128 stands for zero in the data rows.
Some points, one per row:
[159 130 134 165  61 113  96 174 143 136  99 124 169 116 101 156  90 158
 128 122 139  45 122 148  57 101]
[170 177 108 123 104 184  49 116 117 158 149 102 141 156 152  63 109 162
 194 146 127 107 154 101 184 101]
[ 83 147 132  98 212 122  72 166 157  84  88  99 132 132 224 196 136  57
  91 218 100 166 180 115 176 210]
[ 83 133 150 165 141 143 204 131 146 103 198 134 125 111 147 170 112  52
 139 135 155 152 106 125 154 122]
[111 158  96 132  98 144 125  96  78 109 133 135 136 110 140  84 150 156
 113 110 111 114 148 115 161 139]
[ 39 158 188 132  42 126 245  99 109 152  81 101 160 158 121   5 135  90
 223  34 101 219 104 133 250 112]
[161 117  92 137 131 154  94  97 176 135 176 141 149 112 118  80  56 184
 113  57 145 144 162 102 144 135]
[128 145 105 125 110 127 122 127 123 101  39  91  55  59 108 195 103 192
  75 187 120 101 191 145 123 181]
[155 121 154 112 164 105 169 165 120 169 136 150 134 158 122 114 142 153
 156  74 137 145 131 180 181 127]
[151 187 129 118  86 181 176 115  34 122 125 132   4 113  13 130 195 126
 131 150 191 189  76 192 110 130]
[162 156 199 151  73  99 172 108  82 153 182  56 136 161  70  38 155  98
 255  80  84 128  84 174  99  59]
[ 60 181 105 101  43 122 138 152  36 119  90 114  58 117 117  97 155 154
 163 119 137 143 125  78 134 115]
[ 69 145 115 128  90 122 141 136 144 139  63 106  96 163 123 132 109 118
 154 117 120 151 119 101 195  96]
[ 84 184 197 176 131 170 108  71 118 129  79 110 175  89 198 189  99  77
 112 200 136 134 179  87 112 153]
[ 98 190 152 125 142 164 123 113 152 149  74  76 124 162 196 178  69 114
  70 215 149 131 137 115 212 154]
[151  80 192 129 143 109 153  90 176 106 189 128 148 126 116  80 163 109
 215 124  97 103 112 129  61 139]
[ 92 134 102 194 115 193 119 152  38  72 105  92 116 126  88 169  70 102
  73 154 188 130 118   0  48 146]
[ 91 170  75 122  94 152 115  68 102 126 146 139 145 105 157  92 148 153
  88 139 115 157 130 114 167 125]
[160 103  53 151 153 134  84 132 212 158 138 152 171 132 144  70  68 181
  96  40 144 182 200  98 167 139]
[159 129  98 152 146 120  75 145 189 148 161 162 177 158 190  98 101 150
 175  75  68  97 147 134 160  96]
[150 138 138 126 141  92  62 144 101 106 130 122 170 214 144 179 150 135
 113 164  95  56  81 177  59  91]
[138 172 151 142 140 182 139 103 139 114 158  85  69 129 133 159 123  78
 121 169 157 208 123 107 104 160]
[131 152 134 136 184 170 119 122  77  86 126  90 109  89 146 154 121 124
 154 219 122 161 170  48 137 157]
[144 162 215 149 130 154 129  98 138 165  52  29  65 116  96 126  86 137
 144 185 139  62 141 158 181 101]
[120 166 124 178 160 141 134 170 127  92 159 152 121  87 142  87 115  92
 221 156 130  66 138 143 154 120]
[ 72 162 155 139 124 170 129 152  95 102  21  68 107 145 145 185 118  91
  90 169 129 152 136  97 127 116]
[152  95 110  58 155 166  79 103  90 142 196 154 110 166  97 161 134 157
  21 123 154  91 117 143  20 123]
[147 118 156 163 118 103 167 102 105 132  72  96 136 130  65 118 111 128
 154 163 149 151  83 128  58  82]
[125  77 171 163 156 126 174 102 167  92 179 127 138 102 131  86 165  92
 208  94 113 113 121 138  73 151]
[100 164 135 126 135 142 111 107 160 132  62 105 125 184 213 197 111 120
  68 208 163 144 166  58 228 171]
[156 108  82 153 120 117 128 101 158 142 159 166 138  97 152  87  68 171
 124  44 163 140 162 110 171 133]
[147  78 106 132 129  85 128 111  93 157  32 141  65  82  82 213 158 177
 115 138 130  61 111 169 133  88]
[ 53 158 175 152 141 157 116  89 154 134  48  98 154 104 219 167  94  91
 100 196 110  93 159 103 128 124]
[152  87 156 101 140  75 170  78 137 141 132 122  84 110  68 144 173 119
  92 111 147 169  94 196 105 161]
[221 128 158 142 182 154 127  81 149  86 220  66 146 133 147  72 180 127
 118 137 147 131  92 115  43  93]
[144 145 163 143 106 134 191 115  78 111 105  89  22 106  14 121 170 123
 143 175 151 177  64 165  86 142]
[147 151 128 123 100  99 173 160  99 142 182 138 146  98  87  65 106 112
 207  44 114 106  91 177 167 110]
[133 139 159 133 124 144 203 161  96  66  29  62   6  62  32 216 170 112
  94 149 208 150 135 115  44 139]
[137  92 155  87 160 141 145 107 172 151 105 113 101 164 124 117  83 142
  92 128 160 163 155 121 176 137]
[186 223 153 104  73 194 139 183  87  95 103  97  86  90 158 188 192 105
 132 155 135 142 123 124  10 123]
[139 103 172 148  97 165 147 133 104  85  87  64 101  92  60 134 125 141
  95 164 175 121 151  78  69  96]
[135 146  62 176   0 129 104  89 116 167 218 193 131  69  66  90  99 231
 128  24 138  97 152 192 159 107]
[189 120 158  91 191  98 136 120 139 169 145 135 192 126  94 117 132 125
  86  92 103  60 106 203 105 150]
[137 156 146 171 138 132 150 172 159  92 165 164 140 108 118  93 116  84
 222 176 116  85 139 115 155 132]
[138 116  99 131 124 143  62 122 142 125 221 185 133 156 135  88 146 158
 150 101 111 149 133  83 135 110]
[160 195  79 120 127 154  97 109  98  87 183 169 143 105 155  92 147 129
 150 105 109 130 145 136  79 150]
[146 130 101 133 114 124 108 153  89  94   9  62  43  76  85 191 116 157
  57 202 164 101 172 139  99 188]
[ 84 113 188 126  54 117 144  89 184 200 119 143 100 175 111 145 122 131
 209 109 124 157 135 159 162 108]
[116 161 109 138 139 139  94 143  43  52 132 107  80 146 133 144 132 126
  92 204 129 129  91  97 187 177]
[ 96 138  68 143  97  85  68 142  89 126 138 174 154 138 102  88 149 161
 167 126  82 121  89 174 183 135]
[156 116 108  98 213 150  49 150 182 107 182 100 181 223 177  91  39  83
 154 156 123 132 143  56 182 150]
[132 121 139 177 101 131 102 130 130  91 161 181 134 121 114 119 150 151
 115 131 121 100  77 154 111 142]
[111 131  55 106  50  95  89 189 103 106 159 245 185 150 169 131 154 160
 119  68 120 115 170  98 171 148]
[166 136 192 145  60  81 175  98 111 157 162  97 151 160  64  20 116 104
 252  83  94 121 125 182  99  37]
21 more points follow, each with its number after it:
[137 104 158 171  47 125 187  71  61 150 122 160 105  58   0 140 137 146
 146  78 140  92  15 244 103  85] 0
[146 160 134 156 102 158 137 163  86 114 143  73 128 128  71  66 142  77
 192 118 186 132  86 116  66  57] 1
[ 93 107 190 152  82  73 153 117  91 142  46 156 105 169 100 105 134 111
 228 156 119 152 103 110 175 109] 2
[204 153 122   0 207 156  81 162 113 216 119  48 124 201  73  94 106 156
  34 157 162 110 123 186 105 112] 3
[130 189 126 152 134 149  76 107 133 136 162 121 126 190 146  43  77  95
 202 188 135 131 135  97 182 102] 4
[ 91  67 108 128 140  92 166  97 160 109 147  91 122 101 104 145 205 118
 140 164 150 164 101  60   6 161] 5
[196 135  85  97 158 216  87 239 107 182 131  48 137 163 132 234  48 143
   0  97 227  93 168 148  11 135] 6
[103 155 134  71 122  99 153 133 115 153 106 114 132 159 136 137 168 117
  94 129  84 125 107 166 111 129] 7
[ 76 129 129  96 100  73 177 103 196 106 126 144 108 115 161 147 150  86
 146  96 122 187 116 163 134 190] 8
[ 61 108  50 160 127 126  93 205 107  94 153 181 137 104 153 166 184 144
 131 124 160 127 160  78  94 106] 9
[121 109 156 171 188 124 126  97 102  90 207 131 123 118 155 113 175  90
 136 128 107  73  85 156 137 177] 10
[133 101 128 145 132 112 123 129 150 153  97 179 128 100 153 167  99 138
 151 143 114  95 154 134 161 134] 11
[199 165 186 174 137 224 191 115  95 131 231 110  81  71  67 115 125  96
 149 152 160 109 146 182 163 124] 12
[194 167 122 148 103 101 121 104 110 124 171 215 128 111 132  71 153 178
 168  94 176 100 108 175 111  86] 13
[ 95 124 109 157  89  77 136  94 140 135 125 137 160 118 122  93 127 136
 149 106  65 114  54 156 127 119] 14
[160 179  88  37 202 105  77 154 156 159 155 156 173 242 152 113 128  55
 146  88  78 129 108 171 184 137] 15
[119  68 143 173 158 144 134  94 108 128 186 149 112 105 106 106 103 130
 158 167 135 120 129 100 158 110] 16
[121 155 114 133 181 144  93 208 124 116  45  85 143 142 207 137 137 122
 117 136 199 159 187  55 158 159] 17
[136  95 159 157 145 128 126 106 134 142 148 100 124  89  94 136 117 151
 136 131 134  83 109 156 118 143] 18
[202 147  87  72 160 125  95 154 154 109 179 189  98 113  67 125 129 124
 139 104 107 101  95 191 163 141] 19
[168 128 153 182 190 134 135 122 193 105  40 134 156  52 117  92  61 152
  87 191 120  78 145 168 230 217] 20
Which three of these numbered points are nearest to each point below by angle, seen from the average point of the first points? Their numbers follow each, nearest first.
[123 128  99 137 142 134 121 190 132 120  69 104 124 128 190 151 147 122
 136 146 153 139 156  60  88 135] > 17 9 6
[144 131 159  86  91 159 123 155  94 160  95  80 137 165 125  99  90 131
 119 166 196 159 125 105 146  95] > 3 17 6
[198 170  43  75 184 144  95 161 117  23 247 140 171  79 152  19 200 127
 129  68  68  89 150 161 132 188] > 19 10 15
[ 92 109 149  93 114 107 195 110 206 139 115 136 130  97 152 145 168  93
 122 102 108 164 124 173 130 184] > 8 7 5
[176 145  85  96 151 165  97 220 130 170  91  56  95 143  76 220  73 175
   0 101 233  77 164 160  33 129] > 6 3 17
[198 164 107 155  37 156 129  96 116 195 202  86  74  51  63 129 130 208
 129 135 178 103 194 176 107  81] > 12 13 0
[150  30 109 126 140  66  91 133 193 142 243 176 205 176 136  35 140 161
 142  51  99  74 131 147 109  79] > 13 14 15
[170 210 169 115 115 157 125 184  74  69 106  97  84  82 147 191 165 123
 108 153 138 129 126 133  15 141] > 6 1 5
[149 126 134 155 104 112 146  84 108 127 112 179 110 103  59 131 108 130
 153 109 126  87  82 183 118  95] > 0 13 14
[120 143 114  27 168 111  89 142 130 149 149 151 158 225 145 103 128  87
 121 104  54 143  98 198 203 132] > 15 7 19
[102 115 138 177 102 173 168 146  91 103   0 136  51  65 147 191 115 167
 117 139 220 198 169   0 183 133] > 17 9 2
Now 21 new points, numbered from 0 again:
[134  73  95 116 171  89  80 144 207 117 118  95 134 141 144  95 161 139
 123  93 128 137 134  70 102 116] 0
[ 68  96 135  76 140 120 173 152 170  66 104 103 123 125  86 105 134  86
  91 147  76 138  83 128 125 187] 1
[ 43 107  87 187  66 105 106  62 160 144 130 208 143 146 182 196 156 182
  74 161 177 103 118  92  96 156] 2
[128 165 154 136 139 161 154 115 120 113 161  83  82 101 148 153 134  76
 138 203 137 190 128 111 104 128] 3
[140  80 104 161 214 144  71 145 118 109 198 125 163 163 170 102 100 116
 107 132 138 108 132 101 102 158] 4
[239 149 109  49 159 138  76 156 165  93 202 172 122 127  79 126  99 130
 150  94  57  80 131 200 164 134] 5
[202 145  70  44 167 119  36 149 186 162 141  45 174 144 112 146  31 120
  61 100 119 120 143 249  86 171] 6
[136 114 107 125 128 122 107 141 135 109  54  81  59  67 112 188 116 141
  83 176 135 117 147 104 104 184] 7
[ 85 153 108  63  74 102 146 154 100 179  59  83  96 177 127 127 136 133
 100 182 154 188 141 145 178 101] 8
[198 162 124  86 135 115  88 140 180 112 166 183 143 116 105 107 118 105
 169 100  84  90 125 201 139 142] 9
[ 30  71 117 153  83 102 146 130 100 125  70 177 111 133  96  96 129 146
 178 139  98 130  82  94 242  46] 10
[ 90 127 141  86 115 100 176 146 109 124 102 121 182 152 124 152 163  98
  99 100 108 132  94 166 126 129] 11
[122 112  69 154 123 132  96 175 117  78 139 173 117 134 166 138 173 145
 131 124 152 118 166  82  75 101] 12
[145  61 153 141 158  99 153 103 201 104 214 108 121 100 106 119 131  98
 200 121 113 112 129  91  64 136] 13
[182  81 152 112 250 131 111  94 158 211 183 129 197 138 174  75  51 125
  63 179  94 101 127 169 252 131] 14
[140  93 128 140 177 118 148 147 151 109 157 146 157 120 158  99 111 113
 118 125 106 100 152  98 174 118] 15
[100 160 127 114 102 107 178 133  87 128 191 149 168 140 211 120 230  88
 167  86  93 149 145  94  67 140] 16
[117  60 182 161 144 104 179  92 202 114 187 126 153 129 122  84 156  92
 181 124  97 129 123 122  93 127] 17
[ 56 177 154 122 118 172 141 160  79 107   3  46 121 147 187 192 109  75
 105 182 134 218 150  92 110 119] 18
[138  52  59  81 179 100  74 173 159 108 143 192 143 154 198 169 155 166
  85  93 136 142 106  74  47 185] 19
[149  47  94 131 222 138  75 168 107 118 125 172 129 196 169 161 109 148
  87 126 134 118 111  57  75  94] 20
The same question for these:
[152  96 112 141 115  96  99 127 172 152 118 228 154 112 188 155 157 118
 221  55  74 129 120 137 132 108] > 9 19 16
[ 59 109 105 181  77  89 120  64 151 144 111 209 167 152 223 192 138 210
  95 116 188 119 105  91  90 131] > 2 19 12
[ 62 173 111 109  66 107 164 165 110 100 211 188 177 133 224 159 244 104
 179  91 106 132 166  78  39 114] > 16 12 19
[ 85 128 126  73  98  99 177 146 114 133  98 122 171 142 120 155 169 115
 114 106 100 146 119 179 126 167] > 11 1 8
[169 132 104 155 127 150 102  75 164 153 162 178 165 117 144 105  30 150
 115 165  75 128 110 153 204  91] > 14 15 5
[ 78 116 101 135 134 166 171 162  89  81 200  75 128  81 197 179 145  96
  74 180 155 174 165   0  29 168] > 3 12 16
[115  92  96 150 133 112 118 204 137  93 153 143 105 133 139 142 168 132
 140 113 145  99 169 116  80 115] > 12 19 20
[ 41 172 122 151 103 153 174 106  63 133  78 185 134  91 199 181 183 127
  61 127 140 149 146  72 116 149] > 2 18 16
[114  65 154 109 162  87 139  94 139 121 132  97 115 133  78 141 182 137
 125 145 127 134  91  99  34 123] > 13 17 0
[135  96 213 138  50  79 123 104 108 186 164  86 171 149  39   4 127 127
 222  82  82 121  64 186  91  55] > 17 13 10
[134 113 165  63 153  80 140  78 165 126  75  55 135 173 106 107 191 117
 152 151  76 144  83 123  89  96] > 1 0 11
